First come named turns, each shown by rows before and after it. For each pair of rows after them, which turns, in which order, take the first row to the second? The first pair is done for you.
lek (before -> after):
[-10  -3 -18  -9  10 -16  21   0 -14  -3   1 -14  -4  10  -5 -16 -14  -8
 -20   8  24  22  15  -4   9   4] -> [ 15 -12 -12  21  10  13  -6  30  -5  10  -4  11  -9  14 -14   0 -13  -1
 -14  11  24   6   5   1  14 -12]
[-18   4  -8  15  18  -7 -12   0  -7  -1   8 -17 -15  16 -11   6  -5  23
 -12 -24  13  10  19  -1   1 -18] -> [  7   0   9  26  -1   7 -20  16  -4  19  -1  10  -5  15   0  -5 -21  28
  22 -18  -2 -17  -2   7  -6  -7]
[ -3   2   4 -20 -18 -21  16 -14   0   8  -2 -30  11 -22  -1 -19 -17 -18
  14  23 -14 -13 -15  12 -23  22] -> [-22  -8 -13 -15  12  -2  -2 -20   0  -8   5 -50  -3 -12 -25  17  -4 -15
 -30  16  19  17   7  -7  -8  -7]
[-24  -3 -17 -15   2   5   2 -40  -4 -13  29 -64   4 -10 -23  10   4  -2
  -8   6  12  34  23  -8 -16  -3] -> [ 14 -20  -2  32  -7  53 -39   6  12   8  23 -26   1   4 -33  17  -6   3
  14  16  10   1  -5 -14 -19 -20]
fono (before -> after):
[ -2  31 -14 -17  -2  -4  -9   1  -2 -18   5  -4   2  20  16  -5 -14  18
  39 -21   0  -9  18   2  -6  17] -> [  4  22 -12  -9   1  10 -23   9   1 -14  11 -10  -2  22  13  -2 -18  19
  38 -15   7 -13  16   5  -7   5]
[-17 -13   8   6  22   6   8  25   5   9   0  30  -7 -19 -12  30  16 -18
 -46  11   1  14 -23 -26  -9 -31] -> [-23   4   8  -6  20 -18  34  14  -2   5  -7  35   0 -22  -1  11  16 -24
 -48   6  -7  15 -18 -22 -15 -14]
[-17  -2 -17  -3  27   5  -5 -11  -5 -12  19 -19   0  10  -3  13   6   9
  -9  -5  12  22  20   4  11 -12] -> [-17   4 -15  -9  32  -6   4 -15  -8 -14  16 -15   6   9   0  10  12   6
 -17  -8  13  24  24   7  12  -7]
zeme (before -> after):
[-16  23 -24 -16  10   9 -24 -27  -7 -13   3 -16  -3  17  22   6  10  14
   2 -27  10   4  21   4  13 -15] -> [ 12  -9   0   7  -7  35 -47   2  11   5   0  -8   6   3   5   8  -7   3
  30  -3  -1 -14 -10  -4  -1 -23]
[-10 -18   5   6   7  32 -21  -6  11 -12   8 -26  -8   1 -21   5   2   0
 -18   5  25  18  -1  -1  11 -13] -> [-17  -7   1   3  10  27 -17 -10   8 -14   9 -24  -8   6 -18   5   7   3
 -17  -6  27  26   8  -1  12 -13]
[ -6   5  -5  -1  -2  -4  22   4  -3   5  -8  24   5  -3  11  -2  15  -2
 -21  -2  -2   6   0  -5   6   3] -> [  4   7   2   8  -2   6  10  10   3   9 -12  31  -2   8  13  -8   8   1
  -9  -4  -7  -5  -1   0   7  -1]
gaf (before -> after):
[ -2  -3   8  15  -4 -10  15   9  -4   2 -19  18   9   5  20 -12  14 -14
 -16   3 -15  15  15 -11  -1  32] -> [ -4   6   3   7   1  -6   6   1  -4  -5 -14  16   5  15  22 -13  15   2
 -14  -9 -11  15  26 -14  11  30]
[ -1  19 -10 -16  -5  -2   4 -23 -18 -11   4 -19  20   5  19   8  -6  16
  29 -16  35 -11   7  41   1  10] -> [ -6   7  -2 -16 -12  -9   8 -21 -18  -8   5 -30  24  -7  20   8 -10   7
  31  -3  34  -3  -2  35  -7  13]
[-19   4   6  -9  15 -11  -5  -8  -8 -33   0  11 -22   1   3   3  20   8
 -27 -17  13  35  28  -8   3 -13] -> [-21 -15   7 -13  15  -9  -3 -13  -3 -36  -4 -15 -11 -11  -1  11  13   3
 -22  -2  14  39  23 -13  -7  -7]

Each pair is 2 to 3 turns apart.
[ 11   0  10 -23  -8   5 -17   5  -4   7  11  -5   9  -9   8 -10 -14   5
  18   2 -18  -5  -5  13  -3  23] -> [ -2  -5  -2 -19   9  19 -30   1  -2   0  19 -24   0  -2  -9   9  -4   9
  -5   0   5  13   5   1   5  -1] -> fono then lek then lek
[ 16 -13   9  -8 -15  -2   9   5  -1   9 -21   9  21 -12  16 -19 -12 -22
  20  15 -10 -16 -29   6 -24  17] -> [ 24 -23   7  22   0  24 -15  29  -1  15 -16  31   3   5   1   5  -1 -10
   3   7   5 -16 -28  -4 -12  -7] -> zeme then lek then lek
[ 20 -28  13  26 -15  24 -28  20  13   4 -12   2   7  -9 -10  -4  -9  -5
  16  11   0 -23 -13  -6  -7 -12] -> [-22 -12 -13  -3  10  -4  -4 -19  -5 -28   0 -43   6 -10 -13  12   4  -8
 -25   2  20  20  14 -17   4 -14] -> lek then lek
[-24  40 -30 -54  10 -42  16 -53 -19 -20   0 -50   6   8  32 -31  -6   8
  23 -29  -1   4  52  26  19  18] -> [ 48  10   6  13 -17  36 -53  23   6  29 -13  24  -3  17  18 -29 -28  17
  74 -11 -21 -57  -1  25   9   2] -> lek then lek
[ 24 -17  12  21 -12  27  -9  25   6  24 -11  14   4   0  -1  -2 -15  -2
  12  17   3 -14 -28  -4   0 -10] -> [  2   5 -13  10  14  20 -12  -5  -3   3   4  -8 -14  24   5   4  -2  21
  -7 -20  29   8  17  -2  19 -22] -> lek then lek then zeme
[ 33  -7   9  36  -5  18   0  -2  18   7   4  20  17   8  16 -18  -8  23
  48   1  -7 -32 -13  12 -22  11] -> [ -7 -11 -18  31  38  17 -11 -20  10 -16  21 -16   1  18  -8  22  14  24
 -16  -9  34   8  20 -10  -4 -26] -> lek then lek
[ 22  -2  35 -22 -36  -7  13   3  -7   2  -5   4   8 -26  25 -21 -29  -7
  14  12 -28   1 -26   7 -19  14] -> [ 28 -10  40 -11 -37   6   5  12  -4   9  -8   8   6 -18  20 -17 -29  -7
  15  15 -25  -7 -32   7 -19   9] -> lek then lek then lek
[  1  21 -25   2  34  40 -28  55  -3  10  -2  38 -18  19   3  24  10  41
 -24  -4   2 -19  -1 -24   3 -33] -> [-37  48 -35 -61  36 -23  31   3 -20 -12  -3   0   0   0  32  -7  17  29
 -26 -15 -10  -2  22 -14   5  10] -> lek then lek
